In the rows, 128 means zero.
Which row each row swaps with, under one turn or mirror:
The rows were stretched afterwards, more along some directions than others.
Z319: [119 143 113  89 123 121 136 125 111 150 114 102 133 104 117 126 114  90
 162 102 129 120]
Z652: [132 134 108 127 117 112  87 153 141 143 118  85 139 128 116 137 129  94
 111 111 117 150]
Z470: [154 113 136 100 109  73 107 121 103 167 120 120 127 132 149 105 101 130
 136 123  99 134]
Z40: [112 121 140  99 125 106 133 149 138 145 105 112 170 114 140 128 121 106
 109  87  99 144]
Z629: [142 119 136  89 110  85 144 114 103 160 117 125 137 131 143 109 104 118
 137 102 124 138]
Z535: [155 132 153 117 104 107 114 140 177 138 144 133 114 122 133 144 125 127
 109 117 123 141]
Z367: [117 133 135 112 134 123 143 140 116 146 112 125 145  96 114 115 103 104
 134  98 112 148]
Z754: [149 124 157 117 108 103 124 146 169 139 143 150 134 115 142 125 123 117
  99  96 121 145]
Z860: [131 147 121  87 119 115 129 133 121 154 108  98 131 112 103 123 112  96
 152 106 129 129]
Z638: [123 118 144  97 120  98 124 144 139 148 102 109 173 110 136 127 112 110
 114  84  92 151]
Z349: [110 129 127 107 135 118 126 159 125 139 132 106 144  97 122 133 116 103
 149 109 116 123]
Z472: [134 123 116 133 117 107  99 165 155 128 158  74 126 101 131 147 117 109
 124 127 120 138]
Z136: [133 148 162 119 107 103 136 150 171 150 156 155 137 118 125 121 133 105
 107 108 145 134]
Z243: [143 121 124 107 108  84 124 137 104 159 122 127 133 120 138 120 112 126
 147 121 114 139]
Z848: [141 128 155 107 113  95 120 152 180 148 152 142 142 119 127 117 125  99
  99  93 130 138]
Z551: [132 130 131 133 116  97 101 165 146 136 163  92 135 103 119 135 103 127
 124 140 113 145]
Z209: [ 90 125 116 140 130 125 136 146 118 152 134 135 142 110 142 118 126 112
 114 120 129 129]
Z55: [135 125 147 102 107  67 125 120  95 176 114 134 132 133 137 112 101 132
 146 122 115 130]
Z562: [161 130 148 115 112 114 129 135 177 128 153 134 118 114 117 137 132 118
 111 105 142 137]
Z245: [ 94 128 126 141 131 110 119 152 118 151 148 133 147 102 126 117 116 118
 116 122 143 135]
Z761: [146 107 117 111 117 109 111 106 119 130 116  99 130 117 119 125  93 142
 143 107 107 141]
Z61: [154 121 146 115 109 103 123 144 179 129 145 135 132 119 135 130 128 117
 101  97 125 134]
Z454: [132 146 156 115 114 122 121 141 151 140 141 120 126 126 140 104 120  97
  91 115 143 131]
Z13: [142 112 104 116 113 108 107 108 131 129 122  81 131 107 116 142  97 130
 146 102 117 145]
Z849: [141 117 127 105 114  85 142 129  94 153 126 126 128 120 147 111 103 132
 149 125 118 127]
Z272: [143 133 161 114 104  88 119 154 175 141 147 144 129 123 131 131 121 117
 100 103 144 142]
Z227: [136 119 142  96 108  63 123 134 110 166 117 134 137 126 146 105  99 126
 143 117 119 136]
Z661: [144 129 163 121 108  90 117 138 174 146 147 145 134 126 131 121 132 114
 104 110 137 132]
Z942: [145 121 127 112 108  87 105 122 117 160 126 125 115 129 143 121 108 136
 145 137 113 133]
Z27: [155 125 133  96  99  72 132 127 119 163 127 113 126 116 123 113  92 118
 156 111 129 136]
Z48: [ 85 122 123 135 136 113 123 146 115 152 136 134 149 106 138 112 117 112
 113 112 135 129]
Z33: [135 118 122  95 123 109 122  93 151 132 138 114 154 111  92 103 113  89
 138  98 146 122]
Z336: [126 103 129 111 121 113 109 122 128 125 120  93 145 139 173 111 118 101
 107  91 132 127]
Z378: [141 112 110 117 118 113 115 107 124 133 119  97 130 100 114 132  98 133
 155 107 108 144]
Z599: [130 144 154 118 112 126 119 139 144 132 148 124 131 134 152 105 127 100
  91 120 138 127]
Z644: [109 121 132  96 136 110 126 157 131 140 125 104 151 104 129 126 109  94
 143  92 121 122]
Z342: [131 100 123 107 118 114 104 124 135 125 120  93 140 134 170 114 116 104
 113  84 128 134]
Z909: [170 135 162 108  91  87 126 145 174 141 151 128 126 128 115 122 111 121
 109 109 139 144]
Z732: [117 120 134  97 126 111 125 167 138 137 131 100 145 104 138 130 110  97
 138  92 120 131]
Z80: [140 133 124 140 108 104  89 163 146 136 158  83 124 113 122 148 114 124
 118 142 113 146]
Z187: [122 141 154  99 105  88 137 131  96 159 146  97 139 125 133 119  88  95
 117 131 136 128]
Z481: [128 146 160 110 113 121 121 136 143 137 140 125 134 134 148 100 123 100
  96 117 142 128]
Z318: [135 135 145  95 102  78 136 119 100 176 112 139 141 134 141 106 104 120
 141 110 115 134]
Z126: [128 106 126 120 118 119 101 114 125 126 119  96 139 137 174 115 122 110
 107  98 122 129]
Z276: [129 109 123 117 126 111 101 123 132 133 116  99 142 137 159 111 122 109
 114  90 128 130]
Z374: [114 125 133 105 121 119 141 146 138 149 100 123 162 116 134 132 123 111
 114  92  90 142]
Z570: [117 131 143 102 134 107 127 167 137 145 124 106 148 107 130 129 113 102
 134  94 113 131]
Z231: [116 150 122  90 120 117 127 134 119 154 116 101 132 108 115 127 113  86
 154 104 138 120]

Z48 pairs with Z40
Z243 pairs with Z754
Z245 pairs with Z638
Z349 pairs with Z126
Z336 pairs with Z644

